The same turns and mirrors carry the whole set onto itself, and each row onto the other rows of its family. Which rows share a family with each named row? Give them in list order.
These 30 rows form 5 families of 6 rows each.
z902: [-0.30  3.06  0.96 -2.48  0.36  3.34  2.27  2.27  0.08 -3.35  0.62  0.33
  0.75 -0.94  3.43 -0.25  0.30]
z109: [-0.66  1.81  2.63 -3.24 -0.11 -1.05  2.10 -3.30 -1.10 -5.05 -2.15 -2.15
  0.85 -2.12  1.92  2.85  0.92]
z868: [-1.16 -0.22  2.87 -2.11  0.00 -2.22 -1.69 -2.83 -3.81 -4.53 -1.24 -2.97
 -0.08 -0.54 -2.47 -0.64 -0.94]
z544: [ 0.93 -0.71  2.17 -4.53  0.06  0.58 -1.71  1.24 -0.97 -4.54 -1.58 -4.04
 -0.21 -2.21 -0.81 -0.46  0.63]
z15: [-1.66 -0.41  1.22 -2.58 -0.72 -2.19 -1.53 -2.98 -3.59 -5.13 -1.30 -3.55
  0.00 -0.71 -1.69 -1.03 -0.79]
z8: [-0.71  1.21  0.03 -2.01 -0.82 -2.28 -1.58 -2.86 -4.34 -4.71 -0.71 -2.42
 -1.62 -0.32 -2.52 -0.21  0.08]
z655: [ 0.09  2.10  3.63 -2.67  1.22 -2.35  1.41 -3.91 -0.77 -5.45 -1.98 -2.09
 -0.52 -1.09 -0.40  1.52  0.64]
z358: [-1.77  4.69  0.27 -0.42  0.84 -0.83  0.25 -0.26 -2.43 -4.24  1.59  1.60
 -1.07  1.91  2.57 -1.90 -2.00]
z884: [ 1.54 -1.99  3.22 -3.54  0.25  0.34 -0.49 -1.10 -0.38 -4.40 -1.37 -3.88
  0.59 -2.11  0.20  0.04  0.78]
z350: [ 1.40 -1.08  4.04 -3.69  0.36  0.48 -0.38 -1.28 -0.13 -3.71 -1.87 -3.64
  0.33 -1.41 -1.29 -0.15  0.41]
z444: [ 1.93  2.54  1.44 -3.68  0.56  1.26  0.98  2.51  0.22 -4.27  0.33  0.27
 -0.52 -0.92  4.54 -1.44  0.26]
z92: [ 0.85  3.67  1.49 -1.95  1.11  1.78  1.58  1.43  1.20 -3.40  0.85  0.92
 -0.65  1.09  3.72 -1.38 -0.67]
z178: [-2.29 -0.17  0.66 -2.11 -1.20 -1.52 -1.00 -4.14 -4.44 -4.12 -0.74 -2.04
  0.81 -0.94 -0.95  0.70 -0.60]
z723: [-2.21  4.61 -0.38 -1.16 -0.46 -0.44  1.91 -0.83 -3.02 -4.05  1.42  2.44
  0.34 -0.02  2.60 -0.11 -1.40]
z196: [ 0.26  2.79  0.50 -2.27  2.20  2.28  1.32  0.97  0.15 -1.51  1.76  1.80
  0.06  1.23  2.38 -0.99 -0.43]
z697: [-0.73  1.17 -0.30 -1.89 -0.11  1.87 -1.22  3.05 -1.69 -3.40  2.21  0.11
  0.08  0.22  1.16 -3.43 -1.95]
z904: [ 0.64 -1.72  3.15 -4.62  0.70 -0.44 -0.55 -2.66 -1.10 -2.20 -1.72 -2.71
  1.35 -0.86 -0.75  0.40 -0.28]
z732: [-0.34 -1.78  1.99 -3.42 -0.38  2.14 -0.70 -0.92 -1.30 -3.43 -1.54 -4.16
  1.26 -1.87 -0.15  0.57  1.11]
z953: [ 0.54  1.89  2.71 -2.14 -0.06 -2.33  1.94 -4.07 -1.36 -5.47 -1.97 -2.70
 -0.67 -1.08  0.62  1.71  1.08]
z165: [-1.96  1.05 -1.09 -1.39 -0.69  2.86 -0.95  1.55 -3.22 -2.38  2.04  0.39
  0.74  0.27  0.57 -2.43 -1.24]
z819: [-1.37  2.43  0.76 -2.80  0.20  0.96 -0.33  2.41 -2.44 -1.34  1.40  1.17
  0.89  1.27  1.68 -2.46 -3.03]
z920: [-1.75  4.99 -0.81 -0.42 -0.39 -0.79  1.25  0.06 -2.69 -4.49  1.55  1.35
 -1.20  1.29  1.63 -1.80 -1.69]
z969: [ 2.11  2.22  2.65 -3.34  0.16 -2.60  1.42 -2.44 -0.80 -5.29 -1.24 -1.01
 -0.96 -2.17  1.06  2.51  0.91]
z147: [ 0.23  4.47 -0.68 -1.10 -0.27 -1.60  1.08 -1.60 -3.18 -4.39  1.17  2.03
 -1.92  1.03  2.78 -1.14 -0.32]
z224: [-0.43  1.05  3.08 -2.80  2.47 -0.94  1.10 -3.96 -1.48 -3.65 -2.09 -3.07
 -0.06 -0.33 -0.05  2.01  1.70]
z419: [-0.43  1.46  0.66 -1.39 -0.05  1.96 -1.55  2.45 -1.76 -2.51  1.72  0.09
 -0.31  1.60  1.72 -3.57 -2.25]
z56: [-2.43  5.15  0.74 -0.87  1.95  0.43  1.31  1.13 -2.86 -2.73  0.94  0.88
 -0.60  1.84  2.28 -0.93 -1.03]
z446: [-2.12  0.65  3.34 -3.28  0.40 -2.28 -0.56 -2.51 -4.12 -3.46 -2.46 -3.68
  0.75 -0.22 -0.81  0.46 -0.94]
z527: [-0.92  1.53 -1.20 -2.25 -0.36  1.57 -1.98  2.09 -3.32 -3.66  0.86 -1.10
 -1.17  0.96  0.93 -4.13 -0.64]
z562: [ 1.42  3.45  1.16 -1.40  0.61  1.67  2.24  1.94  0.54 -3.68  1.55  1.04
 -0.66 -0.13  3.47 -0.68 -0.09]

Which other rows belong to the same family as z655? z868, z358, z350, z92, z419
Which other rows belong to the same family as z444? z544, z8, z969, z147, z527
Which other rows belong to the same family as z953? z15, z884, z697, z920, z562
Which other rows belong to the same family as z109? z902, z178, z723, z732, z165

The same turns and mirrors carry the whole set onto itself, and each row onto the other rows of its family. Which rows share a family with each named row? Give them in list order.
These 32 rows form 4 families of 8 rows each.
z370: [ 0.40 -1.26  0.24 -2.94  0.93  2.73  1.31 -0.88 -2.97 -0.51  3.53]
z91: [ 1.66 -1.20 -0.76 -3.47  3.84  1.16  0.69  0.11  0.16  0.61  1.59]
z484: [ 2.04 -0.05 -4.10  0.00 -0.03  1.24  0.40  2.21 -1.57  2.43 -1.47]
z356: [-0.12 -2.12 -0.96 -2.56  2.30  1.51  1.88 -0.32 -2.50 -0.94  2.99]
z627: [ 0.92 -0.28  1.76 -1.77  2.59 -0.56 -0.30 -0.22  1.87  0.72  1.14]
z24: [ 0.37 -0.74 -0.94 -3.25  3.32  2.78  0.95 -0.42 -0.60  1.09  1.03]
z911: [ 2.17  0.69 -4.18 -0.85 -0.92  0.59  0.60  1.95 -1.98  2.14 -1.56]
z936: [ 2.69  0.45 -0.42  1.04 -1.01 -1.06 -1.19  2.47  0.30  2.26 -1.32]
z99: [ 0.05 -0.76 -2.21 -2.80  3.52  1.63  1.28 -0.38 -0.23  0.90  0.92]
z318: [-0.71 -0.28  1.95 -1.82  0.13  0.94  1.51  0.13 -0.76 -1.62  3.83]
z476: [-0.75 -1.54 -0.98 -2.87  3.42  2.27 -0.09  0.19 -0.69  0.77  0.93]
z344: [ 1.42 -0.78 -3.54  0.76 -1.99  0.69  0.24  1.89 -4.20  1.27  0.54]
z940: [ 3.03  0.90 -0.60  0.18 -0.91 -2.49 -0.42  2.68 -0.76  1.72 -1.15]
z405: [ 2.04  1.17 -0.93  0.42 -1.58 -1.62 -0.60  2.22  0.03  1.83 -1.86]
z862: [-0.85 -0.87 -0.15 -3.11  0.79  3.35  0.65 -0.01 -2.53 -0.55  3.36]
z478: [ 0.31 -0.92  3.24 -1.57  0.54  0.66  0.19 -0.57 -0.95 -0.86  3.07]
z597: [ 0.63 -1.17  2.04 -2.36  2.52  0.53 -1.71  0.26  0.71  0.70  1.31]
z422: [ 2.21  0.52  0.25  0.80 -3.87 -1.56 -0.17  1.58 -2.38  0.45  0.61]
z516: [ 2.48  0.46  0.73  1.05 -4.05 -0.47 -0.38  1.86 -2.03  0.42  1.62]
z301: [ 0.64  1.12 -0.68  1.37 -3.93 -0.07 -0.18  2.31 -2.57  0.57  1.36]
z471: [ 1.62  0.62 -3.78 -0.34 -0.13 -0.54  1.12  2.80 -2.26  1.80 -1.66]
z249: [ 1.84 -0.03 -3.02 -0.02 -2.95  1.94  1.15  1.60 -4.10  0.73  1.42]
z853: [ 3.23  0.09 -3.38 -0.11 -0.29  0.05 -1.20  2.37 -1.71  2.98 -0.86]
z277: [-0.10 -0.66 -1.18 -2.69  0.59  2.42  1.95 -0.99 -2.65 -0.78  3.90]
z718: [ 0.84 -0.21  2.65 -1.69 -0.43  0.12  0.33 -0.65 -0.56 -1.01  4.02]
z680: [ 2.88  1.73  0.14  0.02 -3.45 -1.46  0.34  2.24 -2.51  0.34  1.31]
z226: [ 1.59  1.13 -2.93 -0.50 -2.59  0.44  1.93  2.21 -4.18  0.45  0.84]
z454: [ 0.97  0.59  2.10 -2.83  1.83  0.43  0.19  0.50  1.87  0.03  2.29]
z152: [ 0.39 -0.43  2.85 -2.65  0.04  1.24 -0.90 -0.09 -1.06 -0.64  3.69]
z637: [ 0.18 -0.22  2.09 -1.92  2.71  0.64 -0.18  0.00  1.39  0.66  0.70]
z87: [ 2.41  0.26 -2.87 -0.59 -3.22  0.54  0.96  1.21 -4.23  0.62  0.95]
z323: [ 2.50  1.92 -0.51  0.52 -2.31 -0.62 -1.43  2.64 -0.06  2.19 -0.07]

Which other rows belong to the same family as z478? z370, z24, z911, z405, z422, z637, z87
Which other rows belong to the same family as z597? z476, z940, z862, z471, z680, z226, z152
Which other rows belong to the same family as z323? z91, z356, z318, z344, z301, z853, z454

The same turns and mirrors carry the whole set onto itself, and each row onto the other rows of its family. Which rows share a family with each named row? Give them in list order.
These 16 rows form 4 families of 4 rows each.
z321: [ 0.61  0.26  3.67  1.82 -3.07 -2.98  1.11 -4.62  0.98  4.60  2.31 -2.28]
z855: [ 2.98  0.19  2.04  2.17 -0.75 -2.86  2.15 -2.41 -0.92  2.97  0.53 -3.25]
z781: [-2.33  1.72  0.79  1.28 -4.17  2.53 -2.01 -1.63  1.15  4.24 -0.01 -1.62]
z254: [ 0.76  1.31 -0.46  1.22 -1.50  2.05 -0.76  0.64 -1.01  2.52 -1.86 -2.41]
z62: [ 0.05  0.26  4.51 -0.45 -4.21 -0.11 -1.93 -3.36  0.63  4.74 -0.08 -0.16]
z330: [ 3.43  0.94  0.76  0.43 -2.70  0.05 -1.75 -1.13 -1.43 -0.54 -0.44 -2.72]
z778: [ 0.44  1.46 -1.13  3.57 -1.08 -0.46  1.88 -1.25 -0.16  2.77  0.98 -4.40]
z273: [ 0.15  2.13 -0.92  1.39 -4.11  1.85 -2.58 -1.42  0.16  0.21  0.73 -3.02]
z538: [ 3.21 -1.18  3.21  2.25 -2.10  1.18  4.03 -2.64  0.17  1.65 -0.25 -1.05]
z886: [ 2.96  0.35  3.60 -0.52 -4.35 -1.29 -2.49 -3.42 -0.30  0.82  0.70 -1.46]
z151: [ 1.18 -0.96  4.35  2.06 -4.07  1.23  3.12 -4.43  1.74  2.85  1.09 -0.20]
z559: [-0.31  1.44  2.04  0.44 -5.70  0.65 -3.29 -3.73  1.12  1.48  1.95 -1.71]
z815: [-2.02  1.66  0.54  3.31 -3.37 -0.50  0.69 -3.45  1.78  4.46  2.69 -3.35]
z739: [ 3.15 -0.15  3.36 -0.44 -1.63 -0.56 -0.52 -1.06 -1.46  3.11 -2.05 -1.01]
z455: [ 1.15  0.00  0.48  3.46 -2.33  3.18  3.88 -1.68  0.79  1.36  0.05 -1.96]
z966: [-0.84  0.07  1.73  3.34 -4.24  3.20  2.88 -3.47  2.37  2.68  1.35 -1.11]

Which other rows belong to the same family as z151? z538, z455, z966
Which other rows belong to the same family as z739? z781, z254, z62
Which other rows belong to the same family as z559? z330, z273, z886

The same turns and mirrors carry the whole set onto itself, and each row onto the other rows of its family. Which rows share a family with each named row? Give them in list order.
These 18 rows form 3 families of 6 rows each.
z606: [-0.88 -0.41  2.96  0.49 -2.04  0.88  1.97  1.53]
z309: [ 0.92 -4.38 -0.34  2.25  0.54 -0.61  1.20  2.46]
z546: [ 1.61 -2.35  3.28  2.25 -0.06  1.02 -4.06  2.07]
z84: [-0.70 -3.60  0.65 -0.89  1.67 -0.46  2.49  1.29]
z443: [-1.14 -4.00  1.04 -0.97  2.15 -0.59  1.91  0.83]
z796: [-1.07 -3.51  0.34 -0.72  1.81  1.31  2.42  1.13]
z335: [ 1.03 -3.11  1.24 -0.75  1.73 -0.78 -4.09  0.55]
z409: [ 2.03 -2.87  3.32  2.46 -0.28  1.10 -3.41  2.70]
z487: [ 1.47 -4.68  0.34  1.77 -0.28 -1.72  0.63  2.18]
z474: [ 1.33 -3.76  1.72 -0.03  1.92 -0.88 -3.98  0.85]
z269: [ 0.86 -3.64 -0.70  2.33 -0.27 -0.43  1.17  2.60]
z743: [-0.26 -0.23  3.24 -1.58  0.39  3.26 -1.93  0.92]
z498: [-0.06 -0.40  3.76 -2.73  0.48  2.08 -0.60  1.21]
z699: [ 0.88 -4.33  0.66  0.46  2.27  0.25 -3.66  0.82]
z264: [-0.39  0.25  3.86 -2.02  0.11  2.01 -0.95  0.96]
z644: [-1.01  0.12  2.88  0.91 -1.34  2.25  1.47  1.88]
z533: [ 1.55 -2.09  4.21  1.51 -1.13  0.25 -3.60  1.70]
z31: [-1.30 -0.14  3.20  1.76 -1.44  2.07  0.98  1.73]

Which other rows belong to the same family as z533? z606, z796, z487, z743, z699
Which other rows belong to the same family as z309? z546, z84, z474, z264, z644

